[[ 28 -24  34  30  -9  11  18   3 -91  47  64   0  12]
 [ 41 -29  32  26  -6  20  12  15 -90  63  44   0   4]
 [ 41 -23  34  40 -10   5  24  16 -90  54  52  11   1]
 [ 15  -8  17   3 -12   8   6  -4 -18  32  25   1  20]
 [ 11  -5  16  15 -10  11   2   4 -35  16  22   6   8]
 [ 32 -25  36  25  -9  15   4   9 -85  52  49  11   4]
 [ 34 -22  38  27 -10  12  12  15 -84  49  50  12  12]] gives 34

[[-25   1   8  30 -27  55]
 [-21 -46   4   9  -9 -41]
 [-85  -7  37  59   0  30]
 [ 30  13   2 -22  47 -87]
 [-35  11  75  50 -14  39]
 [-28  32  -9 -28  55 -28]
 [  8  12  14  15  85 -18]
 [ 43  35 -13 -32  -8   5]] gives 43

[[  4  18 -37   1  23 -41 -22 -22]
 [ 48 -13  10  20  13  25  -7  14]
 [ 17 -35  12 -23  52   4  -5  21]
 [ 79 -76  43  14 -38  -1 -17 -58]
 [  8 -11  13 -19  18  -5  -5 -23]] gives 8

[[  5 -23 -20  10  42  40  19  -4  30   3  23  43 -21  23  34 -20]
 [  0 -16 -16  -1  15  15   6  -8   9   6  13  14 -16  12   1 -16]
 [ 37   0   3 -22 -15 -15  22 -17  13  10  -6 -11   0   2   5   3]
 [ 22 -17 -18  -1  33  34  30 -11  33  29  37  34 -18  37  12 -18]
 [-13  11   7  30  15  15  -9  24  -6   0   9  10  10   2  -3   7]
 [  8  23  15 -10 -14 -13   0  -4  -8  14  -1 -14  16  -1 -17  14]
 [ 41 -16 -17 -12  23  24  44 -17  40  39  36  27 -17  41  12 -17]
 [ 16  -4  -5  -7   4   4  15  -8  13  13  10   6  -5  12   4  -5]
 [ 29  -7 -12 -14   6   8  26 -16  19  39  26   8 -11  28  -8 -12]
 [ 57 -22 -25 -17  39  44  64 -24  55  86  77  41 -25  79  -6 -25]
 [ 28  17   9 -19 -16 -15  14 -14   1  27   2 -15   9   6 -16   9]] gives 28

[[ 85  83 -85  34 -72  90  77  92 -16]
 [-45 -39  42 -22  30 -41 -32 -41   1]
 [-21 -21  13 -11  13 -25 -24 -26   2]
 [ 36  -6 -22  44   4   5   0  10  27]
 [-11 -24  26   8  36 -29 -29 -29  25]] gives -11
---
array([[-54,  42,  63, -15, -21,  34],
       [-56,  80, -49,  -8, -17,   8],
       [-55,  79, -47, -10, -15,   7]]) >> 79

array([ 12,  75, -12,   3,  10, -57, -14]) >> -12

array([[ -51,   76,   21,   57,  -65,   -5,  -30],
       [   3,   16,  -78,  -43,  -62, -104,  -20]]) >> -78

array([28, 36, 94, 18, 54]) >> 28

array([ -3, -63, -48, -85,   0]) >> -3

array([[ 77,  86,  19, -40],
       [ 86, -13,   9, -36],
       [ 66,  62,  29, -45]]) >> -36

array([[-97, -71,   0,  80],
       [-25,   6,  70, -59]]) >> 80

array([[-23, -16, 101,  15,  10],
       [102,  77,   0,  52,  69],
       [-24,  97, -17, -73, -66]]) >> -24

array([ -7, -67, -99, -48, -13,  22]) >> -67

array([ 66,  94,  -4, -74, -95, -68]) >> 94
---
[80 75 22 13] 22

[[27 49 31 25 43 68 65]
 [62 89 71 61 52 35 57]
 [96 98 64 42 69  2 30]] 89

[[ 246  -26  231   25  264 -704]
 [ 423 -184  807  -79  355  116]] 355

[15 46 47 98] 46

[[4095 3825 6394 7981 3506 4409]
 [6623 3340 6269 7298 1450 6482]] 6623

[[404 783 268 667 245  17 361]
 [327 745 327 643 264  44 477]] 667

[155 785 695  97 329 301 607] 607
---
[[-45   8  17 -78]
 [-37   4 -11 -37]] Answer: -37

[[  0  12  -4  38  -9   4]
 [ 35 -88  -7  -4 -27  31]
 [ 12   3   7 -36  42  19]] Answer: 19

[-40  44 -95 -64 -19] Answer: -19

[  28 -100  -25  -20] Answer: -20

[[-71   6 -63  35  -3 -71 -13]
 [-58  13 -61  26   4 -82 -12]] Answer: -12

[ 50  13 -30  42 -42 -89] Answer: -89
---
[-1.107, -4.717, -10.929, 15.772]: -1.107, 15.772
[[-1.0, -1.0, -1.4, -1.0], [2.2, -1.3, 1.5, 0.5], [-0.8, -0.8, -1.4, -0.9]]: -1.0, -0.9
[-105.7, 99.9, 28.1, 69.7]: -105.7, 69.7
[[-1.069, 1.510, -0.885, -1.010, -1.138, -0.959], [1.583, -1.514, -1.087, -1.057, -1.128, -1.138], [1.310, -0.962, -0.885, -0.779, -0.802, -0.951]]: -1.069, -0.951
[1.1, -7.6, -14.3, 15.4, -9.6, -1.3]: 1.1, -1.3
[[11.7, -3.1, 5.2, 11.6], [-15.6, -5.5, 2.8, -3.9]]: 11.7, -3.9
[0.087, 0.000, 0.011, -0.125, 0.099, 0.032, 0.171]: 0.087, 0.171
[-30.860, 67.265, 116.527, 16.335, -104.007]: -30.860, -104.007
[[-3.162, -9.825, -11.714, -5.637], [-3.344, 11.088, -3.069, -6.268]]: -3.162, -6.268
---
[-36 -41 -59 -86  55]	-86
[-19   3  -4 -92]	-4
[45 37 47 84 70 11]	70
[13  3 35 19 80]	19
[-90 -19 -53  25]	-53
[  0 -69 -92 -79 -30]	-79
[ -80  100   -6   28 -104  -23  -89]	-23
---
array([120,  72, 191, 160,  40, 144, 195]) ans = 72

array([[5306, 8539, 4475, 3802, 5389],
       [7539, 9255, 5141, 5425, 4361],
       [2609, 7401, 3752, 4201, 4296]]) ans = 7401

array([  5,  56,  69, 194]) ans = 56

array([8862, 1082, 6301, 5059]) ans = 1082

array([199, 106, 130, 107, 138,  52]) ans = 106

array([ 303,  559,  -35,  646, -238, -653]) ans = 559

array([7, 7, 2, 5]) ans = 7

array([ 35, 146,  60, 182, 205,  56]) ans = 146

array([[652, 363, 674, 154],
       [457, 317, 692, 532],
       [564, 318, 878, 389]]) ans = 318

array([-333, -654, -833,  884]) ans = -654
